Rows are one point carried round by a steady rotation, each followed by how many steps it has turned.
The counts run from 0 to 374.
[  3.5   0.0  -2.9  12.5 -26.5 -37.3  -6.5  21.7 -12.9 -24.5  25.4  19.6
  10.2  29.2   7.3 -28.4 -16.0 -26.7   3.7 -20.5  20.1   9.6   6.2 -15.3
   9.5  28.6  32.0  47.9  22.6   9.0 -11.7  -8.8  11.1   3.2 -32.9  28.4
   6.0 -49.1 -24.3 -24.6  -9.9  -7.3  -1.7] => 82
[ 12.8  25.0   3.7   3.2 -15.2 -42.6 -12.5  18.2  20.8 -16.0  28.0   3.0
  15.8  17.1  15.8 -12.6  -8.3   2.6   6.4  17.4  -1.2 -14.1   4.7 -26.4
 -21.7   7.2  31.4  33.6  26.5  18.5  15.9 -12.2 -16.5   9.3 -43.2  60.6
  11.9 -26.2 -32.4   5.6  -7.3   0.6  -0.4] => 256
[ 36.1  41.4  11.2 -11.5  -4.8 -11.9  -8.2  -3.7  -0.5   0.6  14.7  30.7
  21.4  46.6  -9.6 -19.8  11.4  11.5 -18.7  22.9   4.1  39.2  12.4  -9.0
 -23.5  -2.5  26.5   7.3  31.5 -14.1 -20.8  24.6  29.8  25.1 -12.9   9.3
   2.7 -46.0  -3.3  -0.1 -32.6 -20.7   6.8] => 341
[ 19.8  23.7  32.3 -23.9   1.3 -16.7 -22.6  26.1   7.0 -24.3  12.1   8.6
   1.7  -5.9  26.9 -25.4  25.2  34.7 -16.8  11.8  20.8  22.0 -29.3 -13.6
 -25.1   5.0   8.6  14.2  56.3   0.9  -2.8  12.3  18.9  19.6  -7.4   8.2
 -19.3 -37.7 -12.0  19.9 -26.5 -28.7   7.6] => 350
[ 46.6  24.0  12.1 -23.3  -8.4  -0.2 -17.8  -1.2 -22.7  -3.9   5.4  16.7
 -18.0   7.4  40.2  -8.3  23.7  13.5 -12.1 -14.1  20.6  19.8  16.3 -29.1
 -21.8  15.3  -7.4   6.1  15.6  -9.9  -9.8  32.3  40.3  18.6 -28.1  21.7
 -34.1 -35.2 -22.4   0.2 -22.5   5.6  21.9] => 325
[ 31.6  22.8  -2.9 -18.9 -18.7 -17.8 -52.8  20.8  -7.9  -6.7  48.2   0.5
 -17.7   0.2  35.5   0.8   6.0 -11.6  -7.1  -2.8  15.5 -14.6  -3.4 -32.6
   5.3  -6.7  17.5  19.6  -1.1  16.1  -2.6  10.0   8.0  22.2 -41.8  40.4
  12.5 -28.6 -28.1  -2.2   8.4  19.1  13.8] => 112
[  8.4   8.3  22.7  -2.1  -3.6 -38.3 -35.9  34.7   2.0 -24.2  15.9  -0.7
  -7.5  21.5  16.2   0.8   7.3   7.8  21.7  16.8  13.1   3.4  16.6  -6.2
  -8.3  35.8  29.7  14.4  28.2  11.8  22.9  26.1 -13.8   4.8 -32.4  33.7
 -10.4 -48.9 -39.9 -31.5  13.4  -1.2   4.1] => 74
[ 25.2  11.7  17.6   1.5 -10.9 -14.8 -22.1  12.4 -25.3 -16.2  12.8  14.9
  20.8  32.5  -4.6 -19.8  23.5  -2.1   0.1 -21.2   1.4  46.6  31.6 -25.5
 -12.6   1.7  45.4  22.5  17.5  -1.6  -5.5  15.4  22.1  17.3 -12.3   9.6
 -41.8 -28.8 -25.7 -18.5 -21.1  -3.4   2.6] => 30
[ 15.7  11.2  19.6   1.7 -12.2 -32.3 -23.0  10.6 -21.1   2.4  53.5   8.0
   5.1  22.5  17.2 -10.1  -9.9 -25.8  -4.5   4.2   1.6   8.7   9.9 -22.3
  16.7  -1.7  35.6  53.7  16.3  28.0 -16.6   1.5   6.1  23.2 -32.9  23.2
  16.7 -33.8 -27.5 -21.3   1.6  -8.6 -14.9] => 252
[ 20.5  14.3  -5.4   3.9 -13.0 -46.5  -0.6  16.9   9.1  -9.9  16.9  11.4
   1.8  20.7  31.3 -12.2  -1.7   2.3  21.7  14.6  -1.7 -13.5   8.1  -8.1
 -16.6  37.0  12.4  10.1  32.2   5.3  27.9   3.3  -8.9  13.3 -43.8  54.3
  10.6 -43.0 -30.1  -1.5   2.5   9.5   0.5] => 88
[ 15.4  16.3 -13.4  -7.8 -30.9 -33.3 -12.1  15.4  21.7  -4.7  45.0   6.8
  -0.4  -2.9  19.6 -19.8   5.0   6.5   7.0   5.9   1.3  -4.4 -21.0 -22.7
 -15.8  -8.1  35.2   9.3  17.9  25.9  18.1  -2.8   8.3  19.5 -45.7  61.2
  13.1 -24.5 -23.0   1.5   1.7  25.1  10.9] => 269
[ 22.2  18.6  30.1 -11.9 -17.9  -6.3 -30.5  -1.4 -26.5  -5.9  -4.1  18.3
 -15.3  -0.3  27.6  -5.6  25.9   2.5 -23.2 -21.6  17.9  35.7   2.7 -35.6
  -6.4  21.0   8.2  16.8  27.0   9.3 -26.4  28.8  37.6  14.2 -33.1   1.4
 -17.0 -36.7 -24.7  12.1  -6.8  -5.5  31.8] => 157
[ 10.8  11.9  -6.5  15.2 -16.7 -35.1 -16.9  37.8   2.9 -40.4  30.8  31.7
   2.9   2.0  33.2 -24.7   2.6   8.2   3.7 -21.8  28.1  26.6   7.1  -4.8
   6.9  24.7  38.5  18.8   5.5  -5.8  11.4   5.2  17.0  -1.2 -10.3  30.6
  -6.8 -50.7  -7.5 -31.5 -12.3  -1.4   3.4] => 68
[ 30.7  24.0  27.6  -6.8  -8.7 -23.3 -40.0   8.8  -6.7 -10.2  25.9  17.4
  28.6  32.4 -19.9  -4.8  16.1   0.5   1.6  -0.2 -10.6  43.0  18.6 -30.9
  -8.3 -10.5  51.6  15.6  21.1  19.9 -12.7   9.3  -0.3  12.0 -18.0  10.4
  -9.5 -24.9  -9.8 -17.8 -29.6 -24.8  -9.9] => 32
[ 24.2  12.6  28.6   2.5  -1.3 -37.9 -34.7  18.8   0.9  -4.8  24.3  19.1
  18.9  34.1  18.2 -12.9  10.4  16.9   1.0  24.0   1.3  26.8   4.0  20.4
  -1.9  12.5  40.3  14.6  27.6  -4.3   8.6  16.1 -13.9  18.4  -4.9   3.4
  14.2 -51.4 -18.1 -19.1  -2.8 -33.5 -17.3] => 214
[ 36.6  35.3   2.4  -1.6 -29.8 -13.2 -43.0  -7.5 -14.2   6.8   7.6   3.6
  14.7   5.4  -5.9 -15.7  -1.0 -11.1 -35.9 -12.8   6.7  27.0 -24.7 -20.5
 -32.9  -1.3  10.3   3.5  27.9  10.5 -12.9  27.2   8.8  -1.9 -16.8  14.0
  24.0 -55.8 -14.5 -22.8 -20.3 -14.5  31.7] => 148
[ 38.0  31.1  31.0 -17.1   2.9 -19.7  -5.0   2.7  -0.8   3.1   6.4  13.7
  16.7  -0.7  22.7  -9.4  17.0  32.1 -14.1  13.5  -7.0  29.5  -6.7 -18.4
 -33.0  -3.6  -0.5   3.2  59.1   6.7   1.4  22.4   5.2  19.2  -9.7  20.7
 -13.2 -35.6 -11.0   8.4 -38.3 -33.8   0.8] => 181
[ -3.6  15.5  14.9  -3.2 -14.2 -43.2   3.4  23.7  12.6 -19.1  14.1  20.8
  -4.6  15.0   2.4   5.1   3.2  13.0  33.7  19.6  -1.2  18.2  18.2 -18.5
   1.3  33.5  30.5   1.5  31.7  18.3  15.4  21.9  -2.5  -4.5 -51.0  45.3
   0.0 -41.8 -26.2 -21.9   0.6   3.3   6.9] => 76
[ 58.7  39.0  -1.0 -28.2 -18.6 -15.1 -25.0  -7.8  -2.1   6.8  12.3  15.8
  -1.2  -1.1  20.0   9.5  14.5  21.4   0.1   1.3  -8.8  13.5   1.0 -33.7
 -27.2   0.1 -10.0 -20.6  24.4   6.7  -0.6  23.4   3.3   8.6 -39.2  34.4
  -0.6 -41.1  -3.8  -1.7 -34.4  -8.8  11.8] => 322
[ 28.3  15.5  20.0 -12.1 -14.8 -12.8 -37.2  28.6 -31.8 -13.8  23.3  19.9
  11.1  10.7  15.8  -6.1   6.0   4.0 -23.0 -16.1  11.9  37.6  -8.6   1.2
  16.4   8.2  20.1  14.4  24.8 -16.0  -0.5  10.4  -3.0   2.0 -11.7  -6.6
   2.3 -63.3 -10.0 -42.4 -27.8 -32.6  -6.8] => 368
[ 47.5  32.8  11.9 -17.0  -1.8 -15.4 -71.2  10.6  -6.2 -19.9  20.2  15.3
   4.6  33.6  12.1   1.2  28.9   0.6 -11.0   7.0   8.7  14.4   5.9 -23.4
 -16.9  -0.6  32.2   4.8   8.5  -2.6 -21.4   9.9  18.5  24.4 -20.0   9.6
   0.4 -25.5  -7.4  24.3  -9.5  -9.5  10.4] => 331
[ 12.6  19.9   0.5  23.4 -16.1 -46.4  -8.6  28.8  -4.7 -16.1  28.2  31.5
  35.7   7.2   6.9 -21.8  -0.7   1.7  -3.2  -8.3  -9.7  34.2 -11.8  -1.8
  -4.9  11.6  41.6  16.1  39.0  10.2   8.3  -3.7  -2.5   5.1  -6.0  19.9
  15.2 -55.7   4.3 -29.7 -19.4 -24.9  -7.3] => 225
[ 10.5   9.1  13.8  -1.3 -10.6 -35.1  23.6   6.0 -11.9  15.6  41.4  24.4
 -15.0  -1.8  47.5  -9.3  -8.7  -0.5  10.4  10.9   0.7   7.6   4.9  -8.1
   7.6  28.9  -2.0  30.6  39.3  22.4  -3.4  18.9  22.7  24.0 -35.7  32.2
   7.5 -46.3 -20.5 -14.3  -4.0  -3.2  -7.2] => 91
[ 16.8  15.3   8.5 -11.5 -20.0 -21.5  -0.9   6.2   7.3  -1.0  43.3   4.7
 -25.0 -32.7  53.5 -17.4  -4.4  13.9 -19.4  -3.3  23.8   5.0 -24.6 -20.3
  -3.9  -7.4   3.3  33.4  19.7  28.6   6.3  15.3  15.4  13.8 -30.4  41.0
  11.4 -36.6 -30.5 -15.1  -9.0   3.1  10.2] => 272
[  2.0  15.6   4.5  26.3 -16.3 -42.1  -0.7  31.3   0.4 -26.7  19.9  25.6
  36.0   8.8   6.9 -29.8   0.5  -0.3  -8.6 -12.5  -2.4  35.6 -12.0  -6.3
  -8.7  16.3  43.9  24.3  44.3   7.2   5.3  -6.7   7.0   6.2  -5.4  22.7
   0.9 -49.5  -4.3 -19.2 -20.0 -17.0   4.8] => 224
[ 30.6  19.1 -16.6  -5.9 -38.8  -4.8  -5.8 -14.7  -7.0  15.0  11.2  14.9
   6.8  26.6  10.2 -44.2 -10.2  -8.4 -35.2  -4.4  24.4  13.4 -13.9  -6.9
 -23.2   0.3  13.0  18.6  17.3 -16.0  -5.0  13.4  29.3  13.7 -25.9  28.5
  24.7 -53.7 -26.0  -6.3 -17.8   5.8  22.5] => 134
[ 38.3  25.4  10.6  -7.1 -11.6 -30.6 -14.4  -9.7  -3.5  14.9   9.6  23.2
 -20.1  -8.7  47.5  -7.2  25.4  17.5  -0.5  -1.2   1.0  19.7  -7.2 -20.5
 -29.4  21.8  -9.7  -6.4  31.0  16.4 -12.9  33.6  38.2  26.2 -28.1  21.1
   3.6 -36.5  -8.3  23.9   0.7  -1.4  17.7] => 311
[ 19.6  17.8   6.4 -11.1 -30.6 -12.2 -24.6  -0.3 -12.2   1.8  13.8  21.4
 -18.7 -23.0  44.8 -23.9  22.2   9.7 -33.1 -25.7  22.8  25.4 -31.0 -18.9
 -10.9   8.0   5.1  13.4  18.9   8.2 -15.1  16.0  41.5  16.9 -24.3  11.6
   3.0 -46.2 -12.6  16.2  -4.7   3.7  33.2] => 144
[  8.4  29.8  -9.7  14.1 -20.8 -13.8   5.2   4.8   7.3 -12.7  19.2   2.0
   4.6  -2.5  18.2 -28.3 -17.3  -1.1 -30.5  -7.4  32.7  19.8   2.1 -20.5
 -30.4   4.4  19.9  30.4  20.8  12.4   5.2  28.3  26.3   7.2 -16.2  51.1
   4.2 -41.4 -32.9 -31.5  -7.2  19.2  32.1] => 275
[ 16.8  14.6  30.7 -34.2 -17.6 -12.3 -28.2  28.6  -5.8  -4.4  19.2   3.2
  13.8   9.9 -23.7  -7.8  23.8  19.0  11.4  11.6 -13.2  29.0 -22.7 -21.3
  -9.3   1.3  31.8 -13.9  61.8   7.1  10.9  19.1   6.6  11.9 -30.8  12.0
 -19.7 -41.9 -11.8 -24.5 -19.9  -5.7  12.3] => 360
[ 22.2  22.7 -12.8   6.4 -36.5 -29.5  -6.1 -11.8   3.6  -6.0   0.7  35.9
   1.0  13.9  18.4 -36.1   4.2 -12.9 -11.0 -16.1  15.1  20.8  -6.7 -21.9
 -22.5  21.1  18.2  17.3  11.5   4.8 -20.5  -1.8  40.4   9.9 -40.8  32.6
  20.5 -50.4 -12.2  25.9  -9.5  -2.6  21.9] => 301
[ 47.3  20.3  25.8  -6.8  -1.4 -26.7 -62.0  19.4  -6.4 -19.4   1.9  -4.4
  16.7  -1.5  28.3  -2.7  32.5  18.7   0.4 -12.7  -6.2  21.3  -2.6 -22.6
 -36.0   3.6  23.5  -1.4  27.9  14.6  16.0  12.1 -17.0   6.7 -11.0  18.7
 -22.0 -26.2 -16.3   0.7 -22.0 -22.8   1.9] => 22
[ 22.7  15.9  13.6   6.9  -5.9 -29.8 -10.7  10.0  10.3 -10.4  27.3  22.4
  33.9  49.0  -9.6 -27.2   7.6   7.9   3.3  20.7  -6.3  40.6  21.3  -4.9
 -14.9   0.7  53.5  15.2  27.3  -3.6   4.3  11.8  11.8  24.2 -11.2  21.6
  -9.5 -35.4 -12.4 -15.4 -21.0 -14.6 -16.3] => 44
[ 26.7  21.8   1.5 -20.0 -24.7  -7.5 -30.1  -7.2 -12.4  25.4  42.1  13.2
 -11.6  35.2  11.0 -11.5  -3.3 -14.4 -21.4  19.5  14.5   7.8  -1.0  -9.1
   5.9  -8.9  19.5  24.0   1.3   0.6 -14.8  21.7  17.7  30.7 -41.7  23.1
  35.7 -44.7 -30.2 -14.5   1.2   7.6   6.6] => 123
[ 28.5  28.3  18.2 -25.3  -9.7 -14.2 -28.7  28.8   8.4 -23.9  15.4   4.6
  22.7  -2.3  -8.5 -11.3  26.8  30.8   2.8   3.7 -10.5  25.3  -9.4 -35.8
 -23.3 -11.7  36.3  -6.6  41.9   9.3  12.6   2.6  -3.0   6.1 -26.9  31.5
 -24.8 -22.3 -10.1  -0.3 -37.1 -12.3  13.2] => 192
[ 10.1  28.2  40.9 -19.3  -1.2 -24.6 -27.2  32.9  -1.0 -18.2  14.9  21.6
  -2.5 -17.5  12.0   7.0  32.5  35.6   1.2   9.1  -2.1  37.0 -23.9 -18.1
   1.6  10.4  26.9  -9.0  49.6  17.0  -2.8  18.5  11.1  11.5 -23.2   6.6
  -8.7 -38.9  -3.9  -4.1 -16.5 -20.1  11.6] => 362
[ 32.8  29.5  -1.7 -13.0 -14.8 -13.6  -8.1  14.7  -7.3  -0.1  27.0  38.2
  22.7  16.4   8.8 -29.4   8.7  22.0 -17.3   1.7  -0.6  44.5 -11.7   4.5
 -12.8  -1.0  23.2 -11.8  33.0 -20.2   3.3  14.5  21.4  15.1  -1.7  10.1
   4.1 -59.3  11.5 -17.9 -35.9 -20.9   3.4] => 354
[ 18.7  24.3  20.1 -12.0  -1.7 -17.2 -14.1  26.1   9.2 -31.5   1.5  16.0
  12.4   2.2  23.6 -30.0  24.2  34.9 -21.4   5.8  16.9  23.1 -18.3  -9.8
 -27.6  14.0  17.3   8.3  51.7 -12.9   4.4  11.0  23.7  12.2  -1.8  16.1
 -22.0 -42.2  -9.0  18.7 -26.5 -21.3  18.7] => 351
